Named moves, each a turn or a mirror, and the order they were made in; the first pair answered
M (before -> after):
[ -6  11  -8  15   2  -5   3  -8  17 -21 -19  12] -> [  3  18  -7  15  12  11   8   2   2 -19 -11  21]
[  3  14  -7  -4 -23 -11  17   7   6 -11 -36 -20] -> [ 11  23  -8  -1  -7  23  20  16 -26 -12 -18 -10]
[ -7   8  -3  20  -5 -15  33 -12  40 -14 -32   6] -> [  6  24  -4  24  21  29  40   6   2 -16  -2  23]
Z (before -> after):
[  9  -1 -10  12   4  -6   4 -13  28  16   3  11] -> [  3  -5 -19  18 -12  -3  -6  -7   6  33   7   3]
[-14 -26   4   5  22  -4  12   9  -8 -20 -13   2] -> [-17 -27   0   6  21  -4   5  10 -20  -8 -13  -7]
[  6   5   7  36   1 -27  -9  -4  38 -24 -19   6] -> [ -9  -1  -6  39 -24 -19 -34  13 -22   8 -14 -17]
[ -1 -28  34 -17  20 -31   3 -28  37  21   9   7] -> [-15 -36  21 -12   1 -25 -26 -10 -14  46  14 -14]
V (before -> after):
[ -5 -19  16  28  16  10  -4  -7 -15   9  -2  -3] -> [ 12  19   1  30  -4   9  10 -10  17  22  11   3]
[ 22  -2   7 -25  -8 -12   0 -30  11  11  10  -8] -> [  6 -29  20 -10  12 -11  -8 -25 -13   5   2 -18]
[  8   5 -12 -30   8   8 -15  -1  11 -22 -17  16] -> [-14  -8  -6   7  18  13 -25   9 -15 -12 -24   7]
[ 3 20  6 31  0  0 39 -8  8 25 -5 13] -> [ 21   6  13 -25   2  -9  30 -13  26  -3  -4  23]
P (before -> after):
[ 16   4 -21  33  25  35  19  16 -11   4 -18   0] -> [  9 -15 -12  30   9  12   3   4 -22  43 -15 -20]
[-20  -1 -10   1  -9  -4  15   0  -4  28   9   6] -> [-21  -4 -17  -1 -21 -18  13   2  10  10  -6   0]
[-25   0   2  55  17   1   9  11   3   0 -16  -5] -> [-26   0   4  57  16   3   8   6   1  14  -9  -5]

Each pair is 2 to 3 moves apart.
[ -9  13   2  21   9  -4  26  -1  33   3 -12  15] -> [-15 -10  -8  -4 -11   6  -9  17 -34  26  -6 -12]
V then Z
[ 12  13   9   1  42  32  25  10  -7 -16  11  17] -> [-10   8 -14 -10 -27 -32  11  -8  43  13 -17 -16]
Z then V then M
[-17 -17  15  14   0 -16 -21  -2 -17  48 -13  -9] -> [  1  41 -18  25   0  29  -4  27  -9  -1  -1  21]
P then M then V
[  6 -25  -5 -18 -26 -25 -18 -18  12 -14  -7  10] -> [  4 -34  -6 -26 -21 -11 -29  -4 -17 -19   4   8]
M then P then P
[ 21   4   2 -16 -11 -18   3   6  25  15  -8   2] -> [  5 -13  -1  -3 -10 -20 -15  20 -12  26 -12 -11]
Z then V then V
[-22 -26  -2  40  42  -6  18 -10   2   0  -6   5] -> [ -8 -19 -23 -17 -12   7 -20  -2 -38  38  15  -9]
V then V then Z
[ -7 -37   2 -55 -23  -5 -44   8  -6 -42 -27 -26] -> [  3 -13  -5 -44 -16  -2 -23   9  28 -71 -32  -7]
P then M
[  5  -3   8  12   8  27  -9   6 -29   9  12  -5] -> [25 21  3  6  1 22 17 -3 15  2 14  9]
V then Z
[-12 -37   9  22  11 -18 -13  -4 -24  15 -16 -12] -> [ 30  13  -6 -23 -14  -8  15  -9  35  -8   6  12]
V then V then P
[ -3  16  23  -7  -9 -28   9 -36  40  28  -3 -15] -> [ 14  40   8   2  26  34  26  -7   4 -17  17  19]
P then M
[ 25  32  -7 -33  -4   7  18 -21  18  16  23  26] -> [  8  19 -16 -35 -28 -18   9 -26  28  25  10   4]
Z then M then Z
[-12   4 -10  23  -2 -13   7   0  12  -7 -11  -3] -> [-15  -7  -3  19   5 -14   0  -1   4 -18 -16  -6]
V then V then V
[ -1  -7 -11  22  15  22  -9  25 -44 -15  -4  11] -> [ -5  12 -19  11 -22   5   0   6 -25  45  15  -1]
V then P
[-20  -4  23  25   3 -19  10  -8  57   2 -20  -4] -> [  2   1  27   4  25   1  17  -6  54 -29  -9  14]
P then V
[ 11  16  20 -32  -3   0 -12  -1  -5   6   7   4] -> [ 12  28  10 -12  -9   2  -7   0  -3  19   8   5]
V then V then V
[ 11  21 -21 -29 -25 -19   4   4   8   5  16 -21] -> [-11  -9 -17  18  -1 -17  -7  19 -17 -29 -15 -29]
V then V then P
[-17   0 -20 -37 -60 -30 -22 -13  -6  27   1 -25] -> [-19  -5 -15  -3 -19  19 -23  10 -73  28  20 -16]
V then V then M
[ -8  30 -25  19 -17  18 -27  22  -9 -11 -11   1] -> [  4  40  -6  14  14  15   5   6  34 -19   1  17]
P then Z
[-12 -12  -8  -9 -20 -53  10 -14  57 -67 -40  -4] -> [ -4 -22  18  -4  20 -39  26 -21  56 -73 -29  14]
P then V then M
[  4  14   7  26   9 -10  25  -9  51 -19 -16  12] -> [  1  -7   6  16  16  31  -9   9 -45  28  19  -3]
V then P then Z
[ -7 -17   6   6  19  28 -23  17 -68  -8  12  11] -> [-18 -23  29  43  34  10   4 -15 -30  37  10   5]
Z then V then P
[ 11 -12  17 -15  26  -1   9  -2  24 -46   2  24] -> [  2  14   8   4  13  29  10   6 -28  39  39   5]
P then Z then V
[ 24  13   5 -24  -6   6  27  -8  16  25  12   6] -> [ 21   9  -4 -27 -16  22   6  10 -28  19  18  -1]
Z then P then M
[-15 -14  12  11 -22 -13 -19 -16 -22  43   0 -16] -> [  4 -11  11 -32 -28 -18 -20 -22  -2  29   6  -5]
V then V
[ 16  -9  21 -27   9  -5   0 -15  -2  13  15   7] -> [ 11 -13  11 -27   5  -1 -14  -1 -22   7  15  -1]
P then Z then M
[  8  17   0 -22 -47   8  20  25 -11  -7  19 -17] -> [-18 -25  23   8   2   9  10  26 -29 -26  -5 -17]
V then Z then V
[  3 -23   2 -56 -36 -33 -27  -3  -6   1  -7 -22] -> [-17 -35  15  10  23  11 -21  15 -67  -3  -9 -13]
Z then V then M
[ 10  19  -4   2 -41 -18  -9   5 -24  23  29 -11] -> [ 14  -1   0 -17 -34 -38 -10   2  16 -40   0  -1]
P then V then Z
[ 40   4  15 -34  14  29   4  -9 -23 -24   7  22] -> [ -2 -32  20   1  10   6 -17 -12 -52  18 -16 -12]
V then P
[  4  15 -20  29 -37   9 -13   3 -13  32  11 -19] -> [ 25 -26  14 -30  -4 -10 -22 -10  16 -32   1   5]
V then V then Z
[  2  15 -17  -9 -10  17 -10   5 -34  22  20  -2] -> [  2   3 -16 -29 -36 -15 -15  -4   0  14   2  -9]
V then M
[ -5 -13 -15  15   4  25 -16  28 -21 -21 -12  -2] -> [ -2  10 -19  18 -16  28  -6  14 -14  25  13  -7]
V then P
[ 10 -10  13  12  40  18  15  -7 -13  -2  -1   4] -> [  4  -8  13  -7   7 -17  17 -21  34  -5 -16  -1]
V then M then V
[ -8  -1   4  29  17  24  32   9 -21 -36   6  17] -> [-27 -18   1  25 -23 -32  13  -5  10 -27 -23 -10]
Z then M
[  4 -29 -18 -35   1  30 -51  36 -75 -50  -3   3] -> [ -5 -48  -6 -43 -22 -41 -40  -3  24 -76 -44  -3]
M then Z
[ 10  32  12   2 -18 -28  27 -35  40  37  16 -13] -> [-15 -37  40  19  46  -5  -9 -11 -45  12   8 -13]
V then V then M
[  6  40 -10 -39  -4  24  21  11 -22 -32  17   3] -> [ -3   1  24 -38  17  20  10  -7 -47   4  25 -11]
V then Z then P
[  6   6  16  -6  48  36  -7  10  -5 -19   8  23] -> [-20   7  -3  12 -14 -28 -11  -9  44  16 -20 -12]
Z then V then M
[-17  20 -15  20 -28 -47  18  11  46 -24 -42  -4] -> [  8  36  -7  17  33  35  25  43 -32 -38   3  23]
V then M then V
[  1   7   6   1 -36 -30  13 -26  41  18  -2  -9] -> [-19 -19   9  13 -33 -27 -13 -14 -14  36  -4 -27]
V then Z then V
[ -9 -13   0  -4 -14 -16  -8   1  -4  33 -10 -20] -> [ -4   1   4 -10 -13 -19   4 -10  29  18  -6  -4]
V then Z
[ 19 -39   3 -26  13  17 -26  10 -55  -2  26   4] -> [ 13 -54  14 -32  -8 -42 -21 -16  18 -21  -9  -7]
M then Z
[ 10 -19  17  -8  -3  17  15 -11  18   5   1  15] -> [  6 -18  -8  -3 -20  16  -3   4   9 -27 -10  15]
Z then P then P
[ -1 -23   8   7  19  13 -48  10 -40   9   8  -2] -> [-13   6 -21  52  -1  -1 -32  13   7 -21 -20   5]
M then P then V
[  0 -18 -15  12   7  15  -7  16 -39 -23   2  23] -> [  0  19 -21  13 -22  17   8   5 -26  22  21  12]
P then V
[ 15 -15  18 -54  -7   9 -10 -18 -22  38  41 -24] -> [ 28  -9  12 -52  22  30   6  -1  -3 -45  31  10]
P then M then Z
[-14  -8  -2  37  10 -12  13   0  20 -10 -23  -9] -> [  4 -14   9  -7   5 -17  10  -4  32 -27 -14  -2]
V then V
[  6 -14   3  -9  -7 -29   1 -19  38 -21 -24   3] -> [  0  10  -3  42  24  24  16   1 -21   3  -3  11]
V then V then M
[-19  10   4  58  14  11  21  -1 -19  56   7 -10] -> [ 10 -36  46 -15  52 -11  20 -21  26 -19  -4  16]
Z then V then V
[ 16  12 -20 -42   4  28  -3  24 -13 -24  19  21] -> [-16 -26  -4 -31 -24 -29 -20  -1   2  33  -2 -18]
P then V then M
[-15  -5   1  24  -2 -32   9 -17  40   6 -19  -1] -> [-22 -15 -10   6 -21 -22 -21  -3 -13  32 -10 -20]
V then Z
[  6  15  10  13  -5  -1  21 -21   7  56  18   0] -> [  3 -21  20 -25   4   0 -12 -15 -21  43  18  -8]
V then Z then V
[  1  -8   0 -12   8   9 -10  12 -21 -16   7  -5] -> [-1  1 11  9 20 13 10 -6 -3 17 16 -1]
V then Z then P
[  6  28  21  25  19  12  24 -11  13  13   9   0] -> [ -3  12   7  21   6  16  -4   5 -36  29   9 -17]
Z then P then M
[ -3 -16  -8  39  -4  -7 -11   9 -11  -6 -12 -22] -> [ 15  -2   2  13   2 -15   8   0  35 -32  -6  -6]
Z then V then V
[  3  -3 -11 -12  -4   4 -16  12 -42  15   1  -8] -> [ 12 -16  16 -14  27  -4   6  -5   5 -24  -5  14]
V then Z then V
[ 31  -1  -2 -46 -30  10 -25  16  23 -29   2  33] -> [ 25  40 -23  -4 -45  16  -9  17  27   2   7  26]
V then V then V
[  2   3  -3  11   5 -12   2   8   6 -30 -15   0] -> [ -7  -3  -4  13 -12 -20  -9  -2  -7  15  -9 -22]
P then M then Z
